In the rows, zero is written as 128.
name the system of each run:
seq 1, nuvu (10 x 26):
[[134 153 141 137  84  67 101  71 129  84 130 190  93 170 103 188  92 130
  151  83 129 108 109  64  71  67]
 [115 116 114  97 132 106 165 101 127  89  91 103 125 178 201 148 177 159
  172 201  84  76  58 156  97 110]
 [ 72  73 132 165 137 158 169 156 125 199  70 102 196 114 167  88 125 181
  130 146 165 160  93 141 182 124]
 [159 144 121 159 114 150 149 155 161 172 121 183  95 108  73  43  85  81
   90 147 135 136 186  88 187 113]
 [176 176 138  89 147  82 162  72 132 117 154 127  88 137  99 184 146  35
  133 135 137 165 193 151  94 139]
 [118 151 127 107 119 135  87 171 109  83 114  87 157 143 180 202 177 153
  144 114  89 207  80 144  87 184]
 [ 89  78  87 129 164 198  89 184 151 118 137 106 101  94 136  63  90 209
  120  88 152 119  80 112 138 127]
 [124 144 127 119 111 158 152  36 140 176 166 192 111  70  64 110  71 110
  124 121 153  37 155 105 126  98]
 [163 169 189 132 108  82 151  94 108 115 148 107 186 155 118 187 195  70
  131 176  59  75 147 181 123 158]
 [117  84 151 182 148  92 100 235 104  92  99  54 187 179 176 129 162 170
  114  69 136 185 111 135 153 131]]
seq 2, dolek (10 x 26):
[[ 95 124 156 151 131 148 121 161 135 135  94 110 157 136 129 141 131 159
  143 131 122 189  82 130 143 149]
 [133 134 100 126 141 168 135 141 150 107 132 141  77 104 136  74 137 158
  105 116 109 105 143  95 146 120]
 [126 153 125 107 125 141 160  77 119 157 153 130 162  90 126 157 112  99
  123 100 161  91 143 138 101 128]
 [141 126 157 130 127  94  93 148  97 101 130  98 158 156 136 168 159 117
  153 136  85 131 125 166 127 158]
 [121  63 121 158 138 126  84 173 153 136 137 118 105 134 110  85 114 168
  102 130 139 153 107 114 141 124]
 [131 160 105 135  81 152 159  96 153 153 126 186 121 104 129 117 113 127
   95 126 132 103 128  69 112 101]
 [137 139 149 102 143  92 163  60 100 129 131 117 133 134 129 169 153  95
  165 152 114  91 156 174 124 127]
 [110  84 157 156 155 106  96 182 106 124 100  83 157 155 135 133 133 152
  155 118 133 190 115 157 164 145]
 [140 129  81 144 113 163 112 183 160 121 119 160  84 116 136  62 105 148
   86 109 131 144 133  66 139 112]
 [144 176 108  86 113 142 176  49 141 155 156 163 119  94 112 153 105  70
  123 138 151  79 146 124  83 117]]
seq 3, koma (10 x 26):
[[119 115 130 150  85 123 147  93 115 164 146 126 201 111 163 152 164 156
   87 116 125  72 120 120 106 123]
 [149  65 125 147 128  85 103 160 106 141 123  96 147 153 163 118 183 146
  111 168  99 142 146 161 149 145]
 [139  78 120 153 137 102  92 141 122 150 125 150  83 123 102  96 107 141
  117  99 153 182 184 101 165 111]
 [159 174 115 127  93 122 121  99 132  99 146 183  86 119 111 140 130 121
  109  91  99 103 169  71 110 109]
 [126 136 120  85 124  99 125  77  94 101 118 125 120 145 164 192 156 131
  180 150  95 112 113 154  89 133]
 [ 92  90 120 119 153 149  98 159 121 126  80 123 103 138 135 103 100 167
  190 164 121 168  82 148 161 135]
 [128 161 120 128 152 181 158 142 155 135 124 155  91  96  86  61  76  99
  129 116 144 103 155 109 172 114]
 [142 208 162 122 102 130 178  86 121 128 140 141 184 121 116 179 132  66
  130 114 116  83 140 133 107 131]
 [116 109 150 127 141 100 115 170 125 106 112  63 179 175 159 175 154 125
  149 156 121 167  60 176  98 153]
 [105  59 100 143 167 153 113 183 171 155 127 104  99 118 115  62  81 159
  103 118 192 171  97 118 138 112]]
seq 4, zupos (10 x 26):
[[154 115 148 125 168 124  89 174 178 103 158  89  71 148  74 125 151 102
  107 172 102 209 118 155 120 177]
 [ 91 128 135 143 139 162 143 107 179 140 157 130 127 104  85 130  71 151
   98  65 201 126  83  88  91  94]
 [131 168 119 116 129 163 173 132 153  84 133 112 137 135 161 109 159 134
  120 156  81  36  85 132 111 122]
 [126  84 121 134 150 114 160 149 100 171 123  70 194 122 176 123 156 118
  109 128 165 133 151 177 147 138]
 [133 125 155 189  77 120  89 170 122 143 110 164 157 137 114 114 134 155
  100 112  94 155 139  81 168 130]
 [169 123 124 125 133 110 119  89 145 121 177 153  64 111  85 113 141 109
   95 118 115  98 192 112 125 118]
 [117 130 107  96 113 104 135  63 101 127 134 131 143 124 167 194 136 140
  148 105 144 107 116 128  70 112]
 [107  81 121 127 144 117 117 144 118 122  80 111 108 156 167 122 151 177
  167 172 101 169  97 146 151 133]
 [112 111 138 144 140 153 127 128 133 171 109 163 109 102  78  74  71 125
  149 133 151 135 151 119 188 116]
 [149 203 148 108 113 145 132 106 119 106 147 153 134 116  91 154 108  66
  151 122  97  80 143 136 118 143]]
seq 5, mef (10 x 26):
[[111 159 147 153 129 165 146 155 162 123 122 139 139 125  93 103  76 118
  120  95 154 118  97  95 134 108]
 [145 160 114 118 117 137 160 132 156 106 151 117 147 139 142 127 130  98
  103 141 125  63  96 126  83 115]
 [130  98 117 133 132 114 145 153 125 135 116  82 168 144 187 136 182 144
  107 157 122 144 109 154 118 142]
 [119  93 122 163 124 143 126 153 140 166 109 139 121 110 128  86 135 165
   93 118 140 183 149  95 171 127]
 [147 144 119 127 114 142 140  80 156 153 169 168  99  91  84 114 113 107
   88 116 140  97 165  96 114 114]
 [152 135 134 102 124  93 126  84 107 109 161 108 135 132 145 186 182 113
  128 138  94  99 147 160  89 146]
 [115  79 131 136 151 103  92 156  82 118  95  99 129 141 161 137 153 175
  160 104 119 186 148 148 166 141]
 [111 122 116 140 120 155 103 131 127 154 112 184 101 100  88  86  49 138
  149  97 157 137 144  88 164 104]
 [148 172 136 100 107 129 135  79 144 123 164 156 122 128  83 150  96  66
  144 170 110  45 108 142  85 124]
 [128 119 163 123 154  84 136 144 113  91 111  61 164 179 161 178 186 121
  158 160  96 147  96 186 117 150]]
seq 6, suz (10 x 26):
[[152 122 154 138 146 136 138 118 175 140 156 131  81 119  66  98 154 110
   97 178  98 138 153 133 152 147]
 [118 151 168 136 120 103 166  64 110 136 123 132 160 127 130 188 162 133
  136 100 125 132 151 126 125 122]
 [122 137 113 112 136 141  96 154 102  72 111 119 112 137 165 132 139 164
  164 106  87 114 113 127 131 137]
 [120  84  87 111 147 135 117 133 125 156 130 125 106 108 133 100  83 134
  133 115 184 142 136 130 124 113]
 [141 155 135 142  90 149 116 144 147 162 141 157 154 112  93 122 101  89
  101 146 125 130 120 111 122 146]
 [145 126 164 128 144  99 138 109 135 118 145 103 131 149 102 149 159 102
  134 165 101 112 131 167 127 143]
 [103 108 146 148 134 104 134 119 122 109 101 118 137 157 147 149 136 173
  146  99 133 136 104 114 128  98]
 [121 133  94 118 132 165 135 133 143 115 121 151  90 106 139  89 110 151
  127 112 128 104 126  97 135 110]
 [141 140 104 107 120 145 152 120 121 172 134 131 155  99 142 125 118  86
  120 147 147 122 150 147 124 144]
 [137 125 158 148 126 112 109 169 124 126 122 102 160 151 122 143 147 114
  127 149 104 162 118 152 137 158]]
seq 7, zupos (10 x 26):
[[148 106 127 135 143  84 102 155 121  74 105 133  75 179 131 101 134 136
  160 151  87 110 134 127 152 103]
 [132 110 112 117 135  97 149 103 122 165 112 148 118 136 115 119  70  85
  151 140 186 125 147 132 129  89]
 [132 173 149 120  99 122 142 116 134 125 100 152 137 152 120 164 126  93
  156 176  96 142 100 129 115 135]
 [124 124 142 116 170 135 158 125 156 133 122  97 103 128 114 137 143 117
  128 138 148 200 131 147 131 146]
 [102 161 127 136 122 179 145 138 152 128 114 144 128 106 123 120 106 148
  118  93 142 148 103  89 128 124]
 [145 153 103 103 136 169 140 140 142 116 151 118 119 103 139 105 139 111
  111 140 108  89 131 139 120 148]
 [122 110 121 128 121 131 114 143 111 151 149  98 184 112 150 147 134 128
  112 113 146 125 119 153 109 150]
 [127  97 147 167 117 118  87 164 137 121 133 123 133 141 115 113 142 165
  108 126 100 132 114 115 144 134]
 [138 106 132 144 138 113 130 105 139 133 155 139 106 122  97 103 116 130
  110 110 140  84 157 115 137  99]
 [134 143 126 118 111 102 143  93 107 118 123 135 146 140 153 161 138 119
  144 125 119  83 131 131 107 110]]
seq 8, Togi (10 x 26):
[[153 129 206 203 126  84 159 123 123 115 153 109 177 146  95 119 194 133
   78  92  84  55 190 126 183 112]
 [173  79 120 140 138  36 119  91  88 113 149 132  89 146 145 138 175 134
  108  81 131 120 235 117 139  92]
 [158 104  73 131  60  74 107 110  97 160  91 202  99 140 175 129 131 134
  120 149 120 161 174  72 126  96]
 [138  89 103 116  99 123  90 110 136 186 111 184  84 121 102 102 101 117
  151 235 106 158 125 135 143 143]
 [ 92 136 177 118 140 143 128  86 133 154  93 150 113 123  72 157 100 127
  198 178 114 180 100 153 157 147]
 [107 184 154 101 161 165 124 113 128  66 109 131  86 125 103 148 116 137
  199 108  88 125 105 136 138 139]
 [114 161  87  74 154 164 137 127 114  92 129 110 122 110 165 143  94 119
  166  86 155  95 105 141  91 124]
 [130 146  97 118 118 149 135 193 129 123 125  99 185 139 168 116  94  92
  122 129 153 102  78 143  96 129]
 [131 105 147 163 148 132 121 193 165 131 152  84 161 142 101 102 111 112
   86 120 156 136  96 139 123 134]
 [128 131 164 170 135 128 158 119 170 128 156 117 138 124  93 128 148 144
   69  81 145 128 133  99 126 112]]
seq 9, Togi (10 x 26):
[[136 132 184 146 108  94 139  43 136 189 144 179 124 117  34 157  97  80
  138 155 140 132 168 128 140 118]
 [147 159 161 110 133  76 139  83 133  72 102 141  73 183 116 180 167 111
  178 176  68 150 123 136 114 121]
 [103 104  73  84 165 138 119 130 117  93  83 128  54 134 181 122 114 181
  185 116 143 179 112 118 125 112]
 [103 167  79 103 103 215 140 148 128 164  99 169 143  75 149  85  66 126
  146 132 143 111 102 104 141 132]
 [139 161 152 109 143 160 139 144 141 151 162  95 175 109  82 130 103  47
  135 174 130  95 106 196 121 175]
 [119 140 187 149 164 100 121 161 136  77 138  62 161 170 110 183 147 122
  132  79 136 178  98 150 111 141]
 [123 128 105 146 132 144 114 146 155  72 147 128  93 126 147 116 140 198
   84  41 130 112 117  64 103 100]
 [136 109  76 118 101 145 174  89 135 185 156 142 154  90 169  99 130 129
   76 144 157  48 142 118 102 106]
 [154  99 157 155 119  81 156 152 113 172 109  97 195 162 142 123 165  82
  119 203 113 129 142 180 160 144]
 [131  92 175 174 159  91  78 163 122 107 116 120  89 152  80 125 140 159
  135  85 115 213 169 116 187 132]]
seq 10, suz (10 x 26):
[[ 81  94 149 152 109 191 128  96 171 209 148 129 162  69  97 130 144 195
   83 149 136 161  79 118 125 163]
 [115 146 193 152 147 175 133  98 124 130 170 109 164  79  74 125 163 153
  118 103  80  59 150 156 175 167]
 [130 115 151 143 149  92 117 137  65  96 145  87 183 135 148 146 137 132
  143  46 138  59 168 157 146 113]
 [156  93  82 148 107  88  71 199 107  97 129 135 121 162 161  90  94 129
  114  92 139  97 138  97 120  92]
 [168  95  84 131  95  98 122 123 150 174 135 175  89 133 121  89 107  94
   92 182 145 126 159 100 117 102]
 [143 146 152 135  86 107 150  94 128 170  99 167 137 140 118 151 156  99
  134 204  85 154 143 129 144 142]
 [111 135 168 128 161 115 143 109 113  97  82 120 101 150 124 150 160 151
  186 140  89 169 132 146 171 134]
 [ 98 148 118 110 160 155 138 120 125 102 101 135  92 115 129 132  91 152
  166  62 163 162 128 102 132 106]
 [136 173  86  86 123 178 122 139 142 130 153 135 126  93 126 130  86  85
  125 118 149 121 115 128  87 149]
 [135 108 135 115 128 121 114 146 140 152 154  85 170 136 120 153 131  93
  119 175 138 138  87 181  90 165]]
seq 11, koma (10 x 26):
[[167 138  43  75 106 144 104 174 146 168 136 152 101 115 136 108  58  36
  116 177 176 184 126 130  76 147]
 [134 144 158 118  99 144 115  64 190 173 175 167 106 108  32 160 104  89
  112 201 117 130  87 130  79 154]
 [ 95 122 207 143 179 140 145  79 172  97 157  77 121 135  73 163 186 180
  134 139  89 117  81 161 126 152]
 [ 79  99 139 148 181 169 147 150 114 112 117  75 156 100 156 108 143 210
  131  42 156 119 125 134 168 124]
 [150 141  76 138  97 152 131 180  91 146 133 140 179  97 184  78 110 114
   93  81 141  69 171 108 148 123]
 [184 120 115 125  78  64 100 130  93 164 148 144 169 148 133 150 124  50
  117 174 119 104 164 154 106 137]
 [137  75 164 154 128  59  72 135 148 122 128 127  95 186  78 154 124 128
  143 170 116 188 102 134 117 124]
 [110 113 128 140 166 136 141 107 178  92 128 138  41 133  99 102 118 181
  119  90 146 144 119  77 129  83]
 [115 174 102 105 111 165 190  65 118 125 115 160 128  91 175 138 148 156
  128  97 118  76 144  94 121 107]
 [130 139 119  99 113 131 135 135  78 143  89 114 176 128 188 153 166 113
  170 181  85 133 129 177 145 169]]
seq 12, mef (10 x 26):
[[129 179 100  98 128 120 172 113  93 121  79 143 130 124 185 170 123 101
  153  71 164 197 171 104 120 113]
 [147 156  66  81 113 163  86 158 128  97 114 165  60 118 152 110 110 123
  155 156  89 150 123 108 113 148]
 [107 103 121  83 156 157 112 104 152 158 149 104 112 105 100 147 102 120
  156 176 154 159  80 177  92 164]
 [ 94 136 190 159 132 160 104 130 154 115 137 112 149 123  80 153 140 173
  132 117  93 140  74 131 135 158]
 [116 122 148 153 169 143 145 153 143  97 149  92 139 127 111  96 111 142
  113  67 154  73 125 129 143 103]
 [131 145 106 136  91 131 145 136 108 143 130 133 194 120 171 129 116 116
  110 106 143  68 122 117 110 113]
 [160  98 108 137 105 101 116 163 119 146 124 123 145 149 155 103 151 111
  109 184 103 112 137 145 135 137]
 [133  89 139 152 127  99 136 121 143 176 117 132 124 135 112 126 131 122
  109 147 155 191 148 123 142 122]
 [138 145 140 142 119 119 139  91 153 120 133 165  82 127  96 135 135 136
  111 110 117 140 151  81 127 107]
 [134 137 112  92 151 121 151  83 118 104 138 119  97 122 147 151 147 127
  148 115 125 102 147 142 106 120]]
seq 13, dolek (10 x 26):
[[ 99  99 126 113 135 130  96 115 122 126 145  93 151 120 146 180 139 170
  138 108 141 149  80 147  83 148]
 [124  99 101 135 102 154  91 152 123 140 125 134 133 112 162 104 153 179
  114 154  86 116 108 118 133 150]
 [133 114 129 143 112 142 139  94 131 179 153 152 139  87 104 100 127 129
   97 139 126  80 162 123 150 127]
 [141 144 175 154 114  88 129 100 102 131 131 138 161 140 105 160 139 108
  135 106 112 109 165 131 145 122]
 [137  83 132 145 144  72  94 152 114 105 115 115 107 169 130 129 119 139
  143 109 136 157 138 127 134 105]
 [126 116  81 125 104 130 128 145 142 149 101 160 108 132 151 104  90 127
  122 140 160 158 111  88 113 102]
 [139 162 116  95 123 141 172  92 137 145 113 152 113 119 128 129 124  82
  148 181 116 115 135 139 127 130]
 [112 133 177 127 172 133 145 126 124 122 116  92 140 133  98 144 132 115
  167 135 120 148 127 175 157 150]
 [115 131 130 148 148 154 109 184 139  89 120 112 116 132 128 104 121 163
  121  75 127 152 113 105 146 127]
 [140 145  79 104 115 156 138 119 145 123 156 142 114 101 145 116 107 121
  101 104 150  85 124 101  84 113]]
seq 14, nuvu (10 x 26):
[[137 164  99 105 175 146 184 154 124 107  80 132  75 125 148  83 107  93
  151 103 156 171 188 117 177 107]
 [142 176  83  60 116 150 126 115 104 151 121 150 124  98 145 165  89  60
  167 144 148 168 145 149  95 161]
 [129 126 133 106 132 162  78 165 146 130 167  84 150 114 106 152 132 110
  125 170 104 152  74 179  89 200]
 [ 99 117 162 164 151 164 104 149 175 114 174 104 135 112  72 120 108 169
   91  66 151 124  85 109 117 131]
 [136 174 129 136 115 140 158  89 143  94 150 162 112 119 113 122 117 131
  111  77 121  40 140  81 114  85]
 [142 135 119 109 114  94 167  93  85 123 128 108 178 140 191 161 172 110
  136 139 114  59 144 162 109 121]
 [126  69 117 165 103 105  95 191 100 162 109 102 195 142 180 115 150 155
  104 138 127 153 120 139 148 141]
 [143  70 107 158 127 108  97 146 157 155 137 161  68 130  92  67  93 141
   92 128 156 152 157  87 149  95]
 [144 147 136 101 122  95 154  32 141 133 132 176  63 130  93 169 137 103
  148 157 117 140 159 116 106 110]
 [111 146 159 113 142 129 139 124 107 102  92  92 148 145 163 180 196 151
  170 162  66 169 101 168 138 171]]

runs to name:
seq 15 (2 x 26):
[[137  88  88 160 123 115 183 161 130 152  94 116 152 141 207  71 161 154
   79 132 149 120 149 105 155  89]
 [168 120  95 137  89  96 151 120 112 187 113 164 134 118 157 121 150  94
   83 145 142 178 206 105 143 125]]
 : koma
seq 16 (2 x 26):
[[119 186 117  93 102 192  89 108 141 144 113 212  72  86  64 121  51 105
  185 157 103 158 116 103 139 154]
 [128 211 173  88 164 173 155  90 151  79 151 118 106 120  66 153 119  78
  179 153  84  74 103 170 118 156]]
 : koma
seq 17 (2 x 26):
[[ 80 155 131 135 111 160 178 147 160 147  72 113 184 142 173 169 119 145
  129 131 167 212  35 108  91 128]
 [128 139 132 149 151 203 164 178 195 138 119 120 100 102 108  49 154 145
   81 170  98 156 118 111 177 153]]
 : zupos
seq 18 (2 x 26):
[[107 141 157 141 114 146 124 150 157 129 108 108 158 144 128 168 151 144
  125 158 106 196  59 130 105 162]
 [ 97 106 154 131 184 160 143  96 170 111 151  96  85 109  92 123 148 184
  124 109 130 132 106 131 134 130]]
 : suz
seq 19 (2 x 26):
[[133 122 103 111 148 162  81 159 101 127 157 121 122  84 116 103  88 122
  134  70 148 115 164 139 144 148]
 [143 163 132 131  80 123 116 121 124 152 155 146 188 120 117 168 100  82
  108 109 143 103 117 118  82 135]]
 : Togi
seq 20 (2 x 26):
[[113 150 113 111 140 154 119 151 100 128  84 146 113 112 135 124  86 119
  176  96 144 190 148 120 160 136]
 [138 167  97  89 140 165 106 152 123 101 129 145  91 112 115 106  77  92
  165 123 124 113 132 133 128 138]]
 : dolek
seq 21 (2 x 26):
[[119 111 117 110 131 134 100 133 131 138 139 100 138 120 145 172 145 142
  122 127 139 195 102 144  89 164]
 [100  95 134 150 137 163 100 147 162 130 130 130 101 115 102  98 116 185
  119 125 123 142  87 106 139 129]]
 : zupos
seq 22 (2 x 26):
[[111 114  95 131 108 168 108 147 117 166 110 155 133  91 146 100 102 157
  124 114 140 148 131 101 147 133]
 [145 129 127 122 112 144 114 108 150 155 167 150 114 102  77 114 110  99
  112 166 116  87 131 135 118 143]]
 : mef
seq 23 (2 x 26):
[[139 137  74  92 135 152 154 110 153 142 142 126  94  97 159 134 144 121
   92 119 157 170 144 112  87 135]
 [128 136 110 103 117 167 119  97 129 153 155 128 127  76 137 153 166 149
  105 129 107 144 138 132 108 175]]
 : nuvu
seq 24 (2 x 26):
[[111 161 139 121  82 172  39 166 115 103 137 124 160 111 134 192 154 173
  138 114  58 182  65 123  91 206]
 [107  47 131 142 197 147  72 180 155 114 171  74  96 121  78  69  85 166
  126 107 162 107  95 156 142 127]]
 : mef
seq 25 (2 x 26):
[[124  93 103 118 123 125  75 123 129  92 146 120  87 130 158 148 168 202
  123 118  90 135 103 113  94 139]
 [ 89  65 123 121 161 152 119  92 112 166 129 119 121  87 123 108 112 188
  153 118 152 113 128 150 155 126]]
 : mef
seq 26 (2 x 26):
[[ 85  66 210 209 137 108 128 126 187 175 124 121 150 152  39 115  98 166
  106 141 160 160  72 111 156 100]
 [125 168 124 158 107 120 193 105 147  81  78 176  89 155 169 109 158 174
  112  94 102 103 139  39 142  58]]
 : dolek
seq 27 (2 x 26):
[[ 63 140 166 151 136 152 170  82 102 162 109 119 196  89 134 175 121 182
  136  12 193 165 134 108 143 114]
 [155 183 103 109 133 189  76 192 122  56 173 118 116 100 125  98 122 120
  118  79  76  62 135 123 123 165]]
 : suz
seq 28 (2 x 26):
[[154 206 129  90 139 177 138 109 130 100 143 140  85  87 112 148 167 101
  129 118  72 158 179 129 137 183]
 [103 152 140  83 148 154  88 113  89 114 143 100 149  98 120 195 113 123
  185  94 127 154 112 174 105 179]]
 : koma
seq 29 (2 x 26):
[[123 151 102 121 139 193 128 219 147 116 109 104 145 118 156  81 117 121
  121 144 117 146  90 134 142 159]
 [127 122 116 138 119 170 131 163 180 168 161 113 156 104 107 105 101 105
   71 141 165 144  91 124  97 147]]
 : mef
seq 30 (2 x 26):
[[124 141 144 153 137 194 137 200 160  94 137  84 163 125 144  70 176 159
   97 168  53  62  74 146 157 165]
 [116 104 135 163 162 130 171 128 128 160 148 108 162  98 113  91  91 127
   85  29 222 106 182 111 157  84]]
 : nuvu
seq 31 (2 x 26):
[[136 173 156 165  76 143 193 108 147 164 116 162 184 120 122 112 150 105
   90 166  97  71 133 105 152 117]
 [158  86 153 121 183  76 130 123 118 117 146  76 101 153 108 130 177  98
  139 164 110 138 180 194 155 148]]
 : Togi
seq 32 (2 x 26):
[[135 176 150 135 132 154 160 159 164 101 114 119 130 145 119 122 143 103
  120 152  99 140 104 123 133 140]
 [129 134 113 123 156 146 160 159 159 114 131  91 129 131 149 123 138 120
   98 108 159 160 114 125 107 128]]
 : mef
seq 33 (2 x 26):
[[116 142 179 150 145 138 121  96 134 133 137 151 104 107  53 136 109 134
  140  84 129 148 163 113 167 129]
 [146 178 122  98 115 124 146  70 123  97 144 152 104 122 129 169 143 109
  140 115 101  90 146 117  92 123]]
 : Togi
seq 34 (2 x 26):
[[107 137 171 150 123 149 146 133 137 152 103 134 161 133  93 110 105 118
  157 174 108 101  94 148 166 131]
 [140 162 168 153 145 127 173 158 155 114 124 108 150 154 101 116 125  82
  115 129 132 124 128 133 145 119]]
 : mef
seq 35 (2 x 26):
[[157 102 127 133 141  68 142 126 171  72 145 101  93 200 135 128 156 124
  108 171 110  78  85 129  77  85]
 [102  77 129 149 138  93 207  92 143 183  88 117 158 149 158 117 125 140
  122 155 190 129 111 128 134  73]]
 : zupos
seq 36 (2 x 26):
[[134 153 119 126 115 137 152 110 116 126  91 165  94 117 151 124 161 142
  137 134  91 157 171 100 165 129]
 [140 129  94  86 132 144 107 111 103 147 129 143  98  94 139 130 127 115
  153 149 114 145 163 148 135 160]]
 : Togi
seq 37 (2 x 26):
[[191 147  84 104 129  74 147 102 105  86 151 139  75 136 168 144 172  92
   97  79 127 124 228 102 104 103]
 [130  93  81  82 103  97  79 101  66 135 120 122 134 120 209 197 174 164
  153 134 111 167 135 149  86 157]]
 : nuvu
seq 38 (2 x 26):
[[ 90 129 173 144 138 179 131 126 117 127 116 107 174 108 123 118 156 178
  159 151  66  68  86 164 174 160]
 [125 105 148 178 147 141 131 163 124 119 151 102 160 113 121  74 134 162
   92  67 127  56 153 122 176 111]]
 : dolek
